In the data rows, 50 means zero.
Some points, one per row:
[52 52 53 48 51 48 52 51 49 51 51 48 50 53]
[58 53 60 40 57 43 53 67 46 60 54 47 41 56]
[59 51 60 43 54 45 57 69 50 59 50 45 37 60]
[64 56 66 39 59 42 65 76 50 64 53 40 30 66]
[63 45 57 48 57 48 65 67 50 62 49 48 29 64]
[60 44 59 45 57 44 58 71 48 60 53 49 39 58]
[50 54 55 46 54 48 52 53 47 53 52 48 50 50]
[57 49 60 42 56 44 62 71 47 63 50 42 31 60]
[23 54 26 64 35 59 20 9 49 23 46 59 90 19]
[48 50 48 53 47 53 51 45 48 52 51 54 52 50]
[50 54 55 43 55 45 52 61 47 52 53 40 44 52]
[32 40 20 81 29 73 37 0 56 24 41 69 75 30]
[43 55 48 48 51 52 47 42 52 46 51 48 52 44]
[57 49 58 42 56 45 55 66 48 58 51 46 41 58]
[44 44 44 54 45 49 38 46 46 46 50 59 64 43]
[50 39 46 56 46 46 47 55 51 49 47 57 54 49]
[52 57 55 40 54 48 52 58 48 54 52 44 45 50]
[35 60 41 48 47 52 31 36 44 38 52 47 73 32]
[53 50 53 47 54 50 51 57 48 53 52 49 46 54]
[48 44 41 66 39 60 51 30 56 42 45 60 54 49]
[52 54 55 43 53 53 56 52 49 58 52 48 41 54]
[65 53 66 42 57 47 66 68 53 62 53 44 32 66]
[58 47 57 45 55 43 58 66 50 60 52 48 39 60]
[18 56 27 57 39 60 19 7 49 21 49 51 92 13]
[61 52 64 39 57 41 62 72 48 65 52 43 32 65]
[59 49 58 45 56 46 58 67 51 59 52 46 39 59]
[33 47 37 56 41 52 27 31 44 36 48 57 80 29]
[34 37 30 67 35 50 29 33 46 33 49 63 82 34]
[49 71 60 35 55 48 57 53 49 50 55 35 45 50]
[56 51 56 46 54 44 55 63 50 55 51 46 43 58]
[48 52 50 45 53 49 43 53 47 48 52 50 55 45]
[44 47 42 55 44 48 36 43 48 39 48 55 69 40]
[67 55 69 32 66 42 71 79 46 71 56 35 16 69]
[41 56 44 58 43 55 49 31 51 38 49 49 59 43]
[51 56 51 47 49 49 46 48 54 44 50 48 55 47]
[42 48 42 57 48 52 44 39 49 45 52 52 60 42]
[52 41 44 57 46 41 45 60 51 46 46 58 55 49]
[15 52 20 65 35 63 10 0 46 19 49 61 99 11]
[51 33 38 70 43 58 50 37 57 44 43 67 54 52]
[58 53 63 39 61 43 59 70 48 63 55 38 35 59]
[51 45 55 46 54 39 50 70 43 55 54 46 47 53]
[51 54 58 41 54 47 51 61 45 58 54 45 45 53]
[48 40 44 56 48 45 44 56 49 47 49 56 56 50]
40 more points follow, each with its number after it:
[67 47 67 39 60 42 71 76 52 69 53 42 22 68] 0
[48 53 50 47 47 49 45 50 48 51 48 53 54 47] 1
[48 31 31 78 37 63 54 21 62 40 41 69 51 50] 2
[57 46 58 44 56 44 56 63 49 58 53 50 42 58] 3
[58 69 69 39 58 54 67 54 55 58 52 35 29 64] 4
[48 41 44 59 46 47 43 50 52 43 47 55 59 47] 5
[37 50 39 55 46 48 33 39 45 41 51 53 71 33] 6
[57 30 39 73 41 58 60 41 58 48 42 66 46 57] 7
[41 59 42 49 49 55 42 35 55 39 51 46 61 38] 8
[60 34 54 51 53 46 55 65 49 62 53 56 45 62] 9
[49 50 47 52 49 49 46 46 49 46 49 50 55 50] 10
[37 42 39 58 39 48 33 38 45 41 49 59 74 36] 11
[36 42 19 82 29 75 40 0 60 29 38 71 72 34] 12
[54 25 36 78 39 62 59 33 57 49 43 71 50 59] 13
[50 43 49 57 45 50 54 47 53 50 50 54 50 52] 14
[43 53 44 59 41 58 52 29 57 37 44 54 56 47] 15
[50 58 54 43 55 51 53 51 46 53 52 43 46 51] 16
[47 48 47 51 47 50 47 46 51 48 49 52 56 49] 17
[49 61 55 46 53 52 56 44 54 48 51 44 44 52] 18
[43 62 52 45 50 47 44 47 48 46 49 43 60 44] 19
[54 58 58 43 53 49 54 59 49 51 51 43 43 56] 20
[64 48 65 43 54 46 68 72 48 66 51 49 28 68] 21
[61 50 62 40 59 44 64 74 50 67 52 45 28 66] 22
[15 63 23 64 31 64 8 0 49 12 46 61 99 8] 23
[54 40 42 66 46 62 59 37 52 51 47 63 45 58] 24
[60 48 55 51 50 52 63 55 54 57 49 51 38 64] 25
[48 39 46 56 47 47 48 53 49 52 52 55 54 50] 26
[57 60 59 45 56 56 64 52 50 56 54 41 35 59] 27
[51 53 51 51 47 56 52 42 50 50 49 52 50 49] 28
[54 50 55 52 51 50 59 56 50 54 50 52 46 58] 29
[49 51 47 55 44 54 47 46 50 48 47 54 57 48] 30
[50 46 49 51 53 45 49 59 47 56 51 49 48 51] 31
[38 56 44 48 44 49 33 38 50 37 49 50 70 34] 32
[59 46 57 48 51 46 56 68 50 58 49 52 43 59] 33
[45 48 42 58 47 56 51 34 57 41 46 55 54 46] 34
[48 48 50 51 47 47 44 49 48 49 51 53 54 47] 35
[68 58 71 39 59 45 70 71 57 63 50 38 24 69] 36
[39 57 44 48 45 49 36 39 46 39 51 51 64 36] 37
[35 35 29 66 38 51 29 35 45 38 48 66 76 32] 38
[40 52 43 47 48 47 35 44 47 42 52 51 65 37] 39
Which of these numbered points is nearest to each point below, looking only along the 3 directions in which the first points spread most? Its number follows each.
[64 52 64 43 58 47 65 70 49 62 51 44 28 65] > 22
[60 56 67 34 62 47 57 71 46 65 58 38 33 59] > 22
[45 57 45 52 47 51 50 40 54 42 50 43 53 46] > 28
[46 37 40 60 43 48 39 44 54 46 48 61 67 46] > 5
[52 82 70 26 64 55 60 56 49 53 53 28 36 55] > 4
[12 51 16 70 35 60 7 0 45 17 47 64 99 7] > 23
[58 54 60 43 57 44 55 69 49 56 54 44 41 58] > 3
[58 42 54 51 53 49 59 62 48 61 51 50 35 63] > 33
[16 60 26 59 36 60 15 4 45 20 51 54 97 13] > 23
[62 56 65 42 59 50 67 67 50 63 56 43 35 64] > 22
[56 55 64 34 58 43 57 69 50 61 54 37 35 60] > 22
[20 56 25 62 35 62 11 4 52 21 49 59 98 15] > 23
[42 57 46 48 50 52 40 39 49 41 50 47 60 41] > 8
[37 32 29 68 37 49 28 35 49 37 43 68 77 34] > 38
[48 56 51 50 50 53 49 46 53 47 49 48 53 48] > 28
[53 45 54 51 52 46 52 62 45 59 52 54 48 53] > 31
[48 55 50 46 48 52 46 43 51 45 49 48 56 43] > 10
[23 61 29 61 35 61 19 6 51 18 49 57 96 16] > 23
[67 32 54 60 49 44 65 71 51 61 48 58 38 70] > 9
[49 62 55 41 53 49 50 53 48 50 51 42 48 50] > 16
